Each path is a new rotation, seen through one point. The rows after it are directions, each followed by how far the rotation turns it, in degrees each step (0 if it stays put).
Each turn is a multiple of 5 degrees from 10 to 175, or 0.
Each row of a path follows its step; steps can be skipped.
Rotation 1:
step 0: [-0.03  0.32  0.88  0.14  1.60  0.06 -2.67 -1.27  1.95  0.21  1.72  1.97
  0.16 -1.85  0.31 -0.40 -0.10  0.30 -0.93 -0.10 -0.16 -0.87 -0.05 -0.15
  0.88 -0.41  0.41  1.11  0.99  2.34  0.74 -0.45  0.99 -1.22  0.31  0.99
 -1.82  2.87 -0.74 -0.06  0.17 -0.91 -1.55 -0.41 -0.12 -0.36 -0.12  1.42
  0.68  1.28]
step 1: [ 0.01 -0.01  0.33  0.36 -0.16  0.42  0.43  0.16  0.24 -1.08  1.90 -0.42
 -0.91 -2.26  0.55 -2.20  2.04  0.17  0.55  1.47  1.77  0.99  0.66 -0.86
 -2.20 -1.39  2.15 -0.21  0.52  0.39  0.52 -0.56  0.55 -0.93  0.09  0.63
 -2.16 -0.88  1.08  0.31 -0.38 -1.15 -0.32 -2.06 -0.63 -1.51 -1.09 -0.03
  1.29 -0.34]
step 2: [ 0.54 -0.53  0.70  0.95 -0.43 -1.06 -0.42  0.01  0.75  0.36  0.32 -1.52
 -0.62 -1.71  0.20 -1.98  0.21 -0.58 -2.19 -0.10 -0.54  1.41 -0.76 -0.90
  1.30 -0.01  1.70 -0.63 -0.80 -0.57  1.12  2.10  1.00 -0.62 -0.61  1.09
 -1.18  3.04  1.09 -1.48 -1.60  0.90  0.08 -1.24  0.60 -0.39  1.20  1.04
 -0.94 -1.12]
step 3: [-0.82  0.39  0.70 -1.63  2.17  1.08 -1.72  0.05  2.34  0.37  2.95  0.73
 -0.31 -0.97 -0.94 -1.30  0.55 -0.16  1.55 -0.13 -1.99 -0.12  1.10 -0.92
  0.53 -1.74  1.76 -0.42  0.38 -1.48 -0.01  0.87  0.35 -0.24  0.93 -0.66
 -0.24  2.02  0.62  0.52  0.11 -1.04  0.05 -0.92  0.14 -0.09  0.76  0.58
  0.88  0.58]
step 4: [-1.60 -0.05  1.73  0.92  2.15 -0.37 -0.44 -0.15  0.98 -1.16  1.17 -0.21
 -0.33 -0.38 -0.44 -2.51  1.66  0.72 -0.38  1.33  1.37  1.67 -1.24  0.37
 -1.21 -0.28  1.13  1.06 -0.17  0.16  0.78 -1.32  0.59 -1.61 -0.01  2.51
  0.33  1.19 -1.22  1.36 -1.02 -0.11 -0.55  0.04 -1.36 -1.57  0.38  1.17
 -0.51  0.52]
step 5: [-0.48  0.93  0.53 -0.99 -0.19 -0.32  1.47  0.33 -0.21  0.47  1.95  1.51
  0.62 -0.60 -0.19 -0.94  0.17 -1.51  0.14  1.90  0.70  0.94 -0.41  0.30
  0.68 -0.76  2.31 -0.48 -0.48  1.08  0.70  1.78  0.20 -0.99  0.33  0.93
 -2.34  2.68  0.45 -1.59  0.15  1.45 -1.41 -1.18  1.24 -1.58 -0.87 -0.21
  0.63 -0.93]
step 6: [ 1.13  1.22  2.04  0.40  1.42  0.19 -1.69 -0.98  1.80  0.25  0.95  0.30
 -2.12 -0.72  0.74 -2.29 -0.22 -0.82  0.84 -1.27  0.04  0.20 -0.11 -0.19
  0.15  0.10  0.76 -0.94  0.72 -1.66  2.54  0.25  0.27 -0.60  1.16 -0.03
 -1.41  0.54  0.49  0.10 -0.96 -0.71 -0.70 -0.97 -0.30 -1.55  2.00 -1.60
  0.29 -1.42]
step 7: [-1.16  2.13 -0.07 -0.08  0.79 -0.54 -2.19 -0.80  1.53  0.80  1.70 -1.32
 -1.10 -0.80 -0.57 -1.78  2.07 -0.16 -2.30  1.68 -0.14 -0.59  0.58  1.44
 -2.04 -0.11  1.27  0.33 -0.41 -0.92  0.77  0.45  0.84 -0.13  0.18  0.15
  0.25  2.01 -0.72  0.20  0.32  0.41 -0.47 -0.69  0.90 -0.77 -1.16  1.52
 -0.02  1.31]
step 8: [-0.65 -1.90  2.04 -0.72  1.11  0.99 -0.68  1.82 -0.58  0.52  1.02  0.77
  0.75 -0.20  0.23 -1.07  2.13  0.54 -0.17  1.75  0.59  1.37  0.21  0.30
  0.18  0.79  1.37 -2.02  0.90 -0.33  1.16  0.77 -1.21 -2.24 -0.55  0.59
 -1.74  1.56 -1.02 -0.31  0.43 -0.26  0.02 -2.29  0.02 -1.07  0.74  0.24
  1.25  0.33]
step 9: [ 0.35  0.59  3.21  0.39 -0.34  1.11  1.04 -0.16  0.15 -0.78  2.50 -0.74
 -1.49 -0.60  1.05 -0.61  0.90 -0.24  1.62 -0.83  0.15 -0.49 -0.77 -0.19
 -0.67 -1.13  0.08 -0.13 -0.73 -1.00  2.16  1.64  0.65 -0.38  0.72  0.00
 -0.48  2.78  0.25 -0.01 -0.26  0.92 -0.52 -0.12 -0.15 -1.98 -0.10  1.19
 -2.12 -0.86]
Directions:
[-0.66  0.15 -0.22 -0.05  0.47  0.00 -0.34  0.08  0.25 -0.04  0.35  0.23
  0.31  0.36  0.07  0.00  0.66  0.21 -0.31 -0.10  0.34  0.22  0.31 -0.30
  0.03  0.05 -0.52  0.02  0.23  0.44  0.12  0.05 -0.59  0.04 -0.08  0.40
 -0.44 -0.75 -0.26  0.32  0.02  0.13 -0.14  0.18  0.33  0.12 -0.26  0.81
 -0.01 -0.04] | 100
[ 0.13  0.24 -0.09 -0.14  0.04 -0.10 -0.73  0.04  0.08 -0.56  0.06 -0.04
  0.10 -0.38 -0.03 -0.12 -0.21 -0.12 -0.07 -0.40 -0.45  0.15  0.09  0.12
 -0.24 -0.50 -0.40 -0.19  0.15 -0.03 -0.35 -0.04 -0.15 -0.30  0.76 -0.43
 -0.36  0.31 -0.51  0.16  0.45  0.00 -0.08  0.47 -0.24  0.36  0.00 -0.21
 -0.72 -0.56] | 110
[-0.58  0.04  0.32  0.27 -0.49  0.07  0.10  0.02  0.21 -0.12 -0.05  0.28
 -0.38  0.33 -0.46  0.03  0.18 -0.02  0.30 -0.02  0.27 -0.15  0.17  0.07
  0.00 -0.29 -0.12  0.31  0.51  0.17  0.45 -0.51  0.34  0.35  0.03 -0.01
  0.03  0.21  0.10 -0.02  0.48 -0.91  0.59 -0.27  0.49  0.13  0.33  0.01
 -0.39 -0.54] | 130
[ 0.01 -0.06  0.42  0.19  0.49  0.24  0.03 -0.63  0.22 -0.49  0.34 -0.13
 -0.22 -0.22  0.07  0.23 -0.29 -0.42  0.37 -0.12 -0.29 -0.99  0.18 -0.03
 -0.37 -0.44 -0.57  0.38  0.20 -0.14  0.38  0.21 -0.19 -0.24 -0.19  0.06
  0.24 -0.28  0.25 -0.01 -0.23 -0.36 -0.53  0.25 -0.11  0.08  0.20  0.13
  0.29  0.34] | 120
[ 0.02 -0.04  0.08 -0.52  0.08  0.00 -0.27  0.37  0.21  0.23  0.09  0.24
  0.44 -0.43 -0.38  0.54 -0.29 -0.19  0.67  0.50 -0.26  0.10  0.20 -0.05
  0.05  0.18  0.19 -0.14 -0.13  0.62  0.17  0.30 -0.26  0.08  0.00 -0.59
 -0.30 -0.33 -0.46  0.35 -0.34 -0.45 -0.07 -0.69  0.19  0.19  0.30 -0.36
  0.28  0.04] | 145
